500 stands for zero in the data rows.
The rows sit near the corners of a hidden box in 3 dimensions, and corners joined by an edge are in different groups. There are 2 groups.
The table:
221;518;373;380;477;319;381;712;736;247;390;343;284;417;427;404;574;299;836;496;456;535;603;314;472;491;329;696;330;457;588;708
231;521;483;335;526;138;393;610;464;630;447;690;358;583;536;465;365;703;733;654;591;378;530;644;403;528;506;642;311;516;485;513
636;790;386;685;671;528;508;480;452;718;585;544;859;820;763;408;305;710;623;497;517;380;425;740;495;590;893;725;455;565;188;593
414;240;560;331;390;534;471;550;563;184;459;475;247;249;229;543;636;383;397;513;490;673;553;296;497;377;161;308;659;465;638;467
497;657;184;683;533;653;593;603;747;328;560;153;731;723;633;463;536;206;754;298;446;503;459;394;619;588;551;758;343;465;278;743
787;589;630;618;568;743;599;309;241;708;596;546;782;580;517;547;518;639;179;459;492;500;351;620;535;519;667;314;695;482;516;298
267;489;253;531;447;381;520;702;801;163;376;266;405;494;478;400;463;199;840;475;563;560;578;349;465;488;297;715;315;459;498;743
450;672;223;658;523;739;566;546;630;360;548;122;740;705;579;452;518;195;712;263;387;502;502;358;637;612;521;687;362;456;237;729
201;627;486;344;610;163;352;633;548;704;333;669;347;549;621;507;406;665;757;670;614;303;578;698;353;535;586;710;325;595;412;570
320;498;256;427;439;384;430;628;782;222;407;320;304;373;406;409;538;200;832;453;455;486;615;298;525;504;313;691;369;441;568;689
201;426;257;494;421;315;393;662;787;200;433;301;202;445;452;462;530;291;833;512;478;437;545;303;482;535;280;670;270;425;590;681
472;713;278;704;490;724;563;639;803;335;548;176;747;730;635;409;566;159;782;407;434;473;472;360;602;557;573;724;314;469;215;748
523;231;540;421;313;606;526;457;631;234;498;426;253;227;291;572;651;312;265;467;465;653;534;266;509;420;228;300;637;412;757;336
811;546;610;615;565;808;632;264;291;664;649;575;791;613;630;552;478;628;140;442;473;588;436;659;587;483;700;307;675;519;441;345
261;558;536;353;543;129;344;591;475;732;331;771;295;558;546;467;330;724;745;658;576;344;558;703;263;514;571;743;358;590;474;533
218;499;291;488;377;382;435;720;820;167;369;237;329;426;463;494;537;228;887;477;531;489;585;294;558;440;275;722;259;506;572;709
272;580;509;380;531;207;336;642;507;670;342;668;387;544;510;492;423;642;778;623;569;327;525;604;318;493;546;731;368;562;507;541
490;303;801;322;436;453;459;404;250;661;411;820;385;259;352;576;498;737;262;663;533;498;576;588;378;422;389;257;687;492;707;274
226;571;457;396;580;158;374;692;614;640;388;656;241;506;523;496;396;660;774;631;588;318;564;609;365;547;506;653;295;569;501;619
545;753;457;713;669;557;467;472;409;792;536;583;795;800;745;451;387;664;604;500;584;334;444;757;511;593;879;708;375;570;303;545
268;538;580;331;519;156;373;641;452;651;308;754;237;457;544;422;355;704;711;670;570;414;587;637;377;506;527;694;374;597;586;592
227;511;260;462;482;300;389;743;752;171;372;316;286;389;466;425;514;201;878;495;474;477;538;322;509;485;262;708;296;494;522;767
456;305;805;357;525;313;464;473;322;665;418;793;201;279;352;578;495;782;278;683;561;428;553;580;351;459;389;343;642;526;728;313
476;299;765;296;496;361;485;428;323;607;446;729;291;254;337;486;493;742;296;610;488;503;601;590;402;387;436;309;619;524;708;258
543;180;575;425;381;626;525;441;541;174;466;424;303;222;282;595;626;343;246;495;478;739;540;235;615;333;181;146;681;422;697;442
513;641;213;717;523;694;607;547;615;292;591;154;690;649;577;503;587;219;654;305;463;553;409;419;575;558;524;700;361;466;302;738
514;264;567;400;362;565;518;515;629;240;482;399;232;198;333;546;599;370;391;536;461;638;553;221;497;389;151;259;572;399;690;460
494;827;385;654;637;541;473;480;478;694;545;529;748;759;734;456;396;629;681;467;502;351;423;696;549;615;781;747;380;509;319;652
240;524;355;471;472;246;466;721;755;283;388;441;304;465;417;438;557;328;854;527;500;440;508;301;513;480;353;657;326;488;561;650
646;895;460;633;673;454;450;444;449;847;582;598;834;825;703;458;299;717;661;490;577;353;448;804;548;608;854;731;374;675;231;538
482;295;730;315;468;418;381;442;367;595;478;717;234;358;392;550;466;736;334;622;546;506;496;538;375;428;381;278;635;529;687;276
788;422;434;695;423;875;695;387;468;230;661;267;698;488;484;597;666;240;279;320;426;742;493;350;649;488;465;310;696;455;456;448
200;537;539;291;496;153;328;591;495;702;357;688;295;450;591;403;384;698;819;782;547;334;565;591;326;498;464;666;381;578;497;575
769;393;475;667;437;881;662;442;565;309;645;274;710;505;470;508;654;270;241;315;360;752;442;328;643;496;430;274;617;435;498;480
255;523;345;384;474;270;357;682;734;310;387;353;328;449;498;446;510;266;818;505;499;450;553;371;493;554;368;709;363;466;504;755
765;440;659;624;593;697;509;339;234;734;599;563;693;531;571;571;535;722;141;497;525;582;469;665;524;517;716;310;663;476;467;347
788;377;474;698;378;940;697;362;485;263;598;190;696;478;440;519;687;271;283;237;377;696;439;317;689;495;430;333;658;411;465;461
766;537;707;561;513;760;600;286;336;710;614;579;760;586;574;587;506;700;159;435;494;511;425;651;534;515;610;326;625;555;439;330
457;277;699;342;469;356;451;467;289;626;418;805;283;313;399;552;511;787;292;720;568;521;567;564;408;408;396;337;572;561;723;294
583;788;417;630;553;518;493;464;473;729;548;490;717;727;705;470;375;580;637;452;487;302;424;673;511;586;852;739;413;581;273;571
544;219;523;399;367;591;535;473;571;133;453;397;291;225;306;577;671;299;317;458;411;701;577;218;560;399;137;263;615;435;724;403
257;485;373;374;431;317;421;657;760;284;400;357;277;430;440;431;568;292;783;518;428;525;582;292;472;492;323;668;318;502;591;656
826;519;704;561;597;713;611;333;224;743;645;642;771;525;525;590;475;699;153;414;498;527;448;572;543;520;696;279;685;450;455;308
585;836;424;609;703;482;492;491;451;832;570;521;800;799;749;527;364;617;617;464;491;378;438;713;532;619;839;779;335;562;256;613
237;601;529;386;593;90;330;583;480;742;369;801;336;485;531;464;358;791;690;664;604;324;485;671;293;506;616;715;371;585;484;514
848;479;696;636;539;799;599;257;299;679;638;590;746;559;549;565;538;623;70;463;494;543;385;618;525;552;602;303;724;460;496;294
471;729;204;747;555;597;551;581;737;296;593;166;763;694;592;484;515;258;755;350;488;560;469;354;624;586;572;761;379;519;293;697
478;735;262;717;535;668;607;544;746;291;571;175;786;686;642;446;549;107;674;305;425;500;529;379;611;621;595;703;345;523;267;754
530;184;523;379;301;668;596;479;583;118;509;407;306;222;257;516;624;337;361;440;453;726;512;310;509;341;197;288;609;419;689;448
734;452;419;738;405;944;735;401;566;226;679;177;751;539;446;521;623;245;326;252;400;654;404;351;714;509;491;374;630;379;433;461
514;643;268;724;501;667;568;549;688;365;608;154;733;716;643;420;506;227;737;302;394;487;440;449;611;606;534;696;424;484;281;685
744;481;714;605;551;684;560;295;209;702;701;587;765;574;490;605;471;651;210;434;587;492;441;653;568;502;664;270;718;458;458;324
884;605;601;637;557;722;656;262;240;813;644;575;797;644;584;537;492;709;75;439;476;574;425;730;540;550;765;272;683;481;380;282
513;332;711;321;525;405;480;503;293;640;496;768;255;309;410;552;474;746;302;683;516;521;516;530;436;350;392;288;673;499;727;296
Some new rows, each followed by its group:
405;231;550;380;377;571;490;522;561;141;500;426;222;288;282;546;657;244;397;466;428;668;567;287;529;430;165;247;611;425;750;441 q750
280;597;485;385;502;267;348;611;556;741;391;708;311;604;548;445;399;610;657;665;595;383;577;554;360;529;518;613;360;558;519;501 q750
280;499;461;337;501;175;354;595;484;676;376;664;284;476;516;473;384;662;672;660;627;359;533;636;396;490;520;726;419;540;523;493 q750
277;588;477;357;514;153;331;605;419;710;372;691;311;494;541;493;468;740;687;695;601;365;578;631;398;576;540;609;360;568;513;509 q750
469;201;534;427;318;552;499;469;615;136;476;402;256;193;226;542;647;297;312;479;411;687;527;160;546;398;107;322;622;439;715;452 q750
811;368;454;708;395;953;702;315;502;254;641;195;757;485;445;515;651;177;184;259;362;760;399;297;685;508;465;239;722;390;476;446 q897
492;199;545;433;355;576;534;528;582;155;478;492;269;199;275;555;676;331;321;458;489;725;544;263;551;333;183;251;680;433;719;455 q750
484;200;552;362;279;568;567;524;600;17;454;376;258;225;206;535;736;218;314;428;399;720;524;269;535;386;198;269;714;341;665;429 q750
521;710;308;710;499;657;623;531;651;314;507;155;764;682;610;372;485;285;684;281;460;491;444;406;619;579;598;658;437;489;342;694 q750
204;430;252;406;436;255;379;694;780;170;376;392;241;398;452;404;476;254;885;500;495;457;564;360;483;512;325;722;229;487;504;685 q897
210;532;536;351;525;101;295;600;519;738;354;693;335;523;533;400;387;681;744;733;635;291;580;615;356;504;566;659;344;573;548;524 q750
745;414;434;653;425;972;767;374;562;228;606;217;732;484;462;478;699;242;305;252;398;674;410;328;665;461;403;300;640;441;446;506 q897
587;798;450;672;617;516;472;441;434;769;580;523;842;754;765;498;390;617;528;438;508;420;438;691;541;598;837;678;437;527;220;589 q897
418;190;518;375;355;554;520;558;621;136;496;359;236;202;298;521;690;321;343;484;504;700;557;285;538;346;106;266;608;374;684;457 q750
290;470;264;441;414;405;478;667;759;178;409;229;321;401;500;457;503;231;764;462;501;501;599;222;514;502;300;624;282;476;491;702 q897
463;351;739;326;475;395;433;438;261;673;465;783;290;349;439;588;461;760;301;654;573;530;573;592;364;455;463;260;578;502;731;225 q897
829;496;594;622;559;693;598;280;253;712;623;604;809;586;552;548;509;686;185;454;492;521;407;627;503;503;708;341;721;520;459;316 q750
481;739;386;647;589;425;508;498;502;692;477;488;722;741;710;485;372;496;697;462;548;342;470;664;467;567;702;731;367;545;327;621 q897
814;506;687;605;610;689;606;390;242;754;612;639;683;531;482;579;478;658;173;436;480;512;422;663;515;506;622;322;701;492;529;397 q750
509;250;479;364;335;641;577;538;540;92;426;349;253;213;277;544;636;251;400;493;431;671;548;275;562;445;156;343;659;462;724;472 q750
765;427;434;678;442;899;724;354;515;278;621;313;721;490;421;528;671;270;316;309;404;733;420;305;644;480;418;268;620;395;556;507 q897
526;766;543;558;565;422;454;444;432;813;544;585;645;730;680;512;339;658;608;567;583;372;399;737;519;577;767;701;464;571;353;526 q897
491;264;785;308;555;358;448;405;304;593;456;829;236;294;376;584;457;737;279;662;554;518;529;554;457;443;431;232;671;564;768;310 q897
544;357;793;345;466;344;460;423;336;679;454;837;328;370;410;525;507;729;232;684;565;517;561;597;356;397;480;319;676;525;718;282 q897
230;630;480;320;575;122;334;563;528;699;348;703;356;499;515;436;364;706;818;641;623;314;589;594;330;519;531;711;363;560;512;576 q750
482;272;542;393;377;554;617;544;603;172;472;399;260;251;293;548;625;336;346;498;451;659;477;276;590;422;242;191;618;423;766;425 q750
890;453;667;621;572;786;590;305;244;748;637;584;827;608;527;523;497;597;158;396;503;583;404;632;618;524;626;287;668;524;422;366 q750
305;543;572;388;551;158;347;604;443;709;393;703;334;484;569;466;344;695;696;640;538;336;611;670;362;477;576;667;362;576;521;443 q750
481;309;758;308;467;366;411;398;276;626;441;823;252;309;366;516;517;672;337;616;558;498;521;555;449;443;410;295;619;492;725;335 q897
578;778;497;604;657;440;507;496;461;820;578;609;770;780;694;480;343;677;578;604;512;349;430;763;478;600;852;693;385;559;192;539 q897
295;579;480;342;561;153;356;606;472;676;338;694;268;561;500;474;381;742;774;721;549;272;566;614;382;506;624;655;399;544;514;591 q750
606;727;400;673;630;509;475;519;491;830;504;583;723;780;723;473;370;613;643;468;524;314;494;660;516;589;810;739;387;584;263;615 q897
540;346;734;344;506;342;495;435;310;620;420;764;288;311;377;557;554;711;236;687;465;510;548;543;430;464;446;346;625;584;686;271 q897
524;722;425;637;590;483;502;460;513;745;549;505;766;746;679;451;377;500;681;356;532;417;443;678;524;615;768;652;367;542;275;639 q897
640;785;440;670;688;519;533;506;486;829;616;512;844;788;724;460;404;631;599;457;550;403;472;686;493;601;843;678;372;572;227;523 q897
177;411;315;396;364;304;414;699;692;152;490;337;307;355;476;438;533;242;819;449;493;461;555;326;527;555;337;598;352;436;506;679 q897
316;656;495;264;569;168;319;626;504;670;398;683;275;554;525;492;393;685;709;668;556;329;574;599;376;527;559;713;351;597;518;549 q750
455;175;526;430;398;630;562;510;602;151;534;390;326;237;305;510;644;299;379;417;400;644;532;251;576;401;219;211;584;438;705;464 q750
823;524;687;603;581;793;613;170;207;748;690;625;887;577;538;565;513;729;61;411;496;581;366;727;530;503;708;250;726;438;446;289 q750
840;525;636;607;500;701;560;279;305;753;614;585;777;550;557;523;540;674;211;456;465;479;416;614;509;461;690;300;671;511;463;325 q750
539;367;754;275;459;408;462;426;380;664;441;774;246;324;343;567;503;753;246;610;514;537;506;540;401;424;424;304;636;430;697;279 q897
576;754;436;636;619;512;488;477;447;837;515;506;815;801;707;471;336;662;655;493;538;341;479;802;528;565;819;729;411;580;255;543 q897
770;537;631;621;560;684;542;391;331;643;648;566;751;608;544;566;504;663;146;490;500;490;374;641;501;500;647;340;597;490;449;285 q750
583;728;474;666;597;553;503;444;376;786;638;486;768;795;749;492;373;639;611;508;515;333;418;697;526;556;827;642;373;619;292;529 q897
603;832;454;632;683;441;467;454;412;839;567;528;786;836;747;509;312;654;556;523;501;379;444;706;468;620;823;689;416;598;235;518 q897
499;654;229;725;481;709;645;620;696;298;583;162;670;688;652;430;498;205;649;346;473;517;441;398;633;539;549;779;403;447;265;724 q750
446;203;569;364;351;645;559;546;524;85;471;389;237;204;232;488;679;273;322;521;426;646;538;204;499;422;131;252;605;442;747;467 q750
467;255;573;370;413;484;526;502;504;196;438;424;245;247;285;525;618;338;326;539;468;605;512;255;451;447;196;284;624;458;675;422 q750
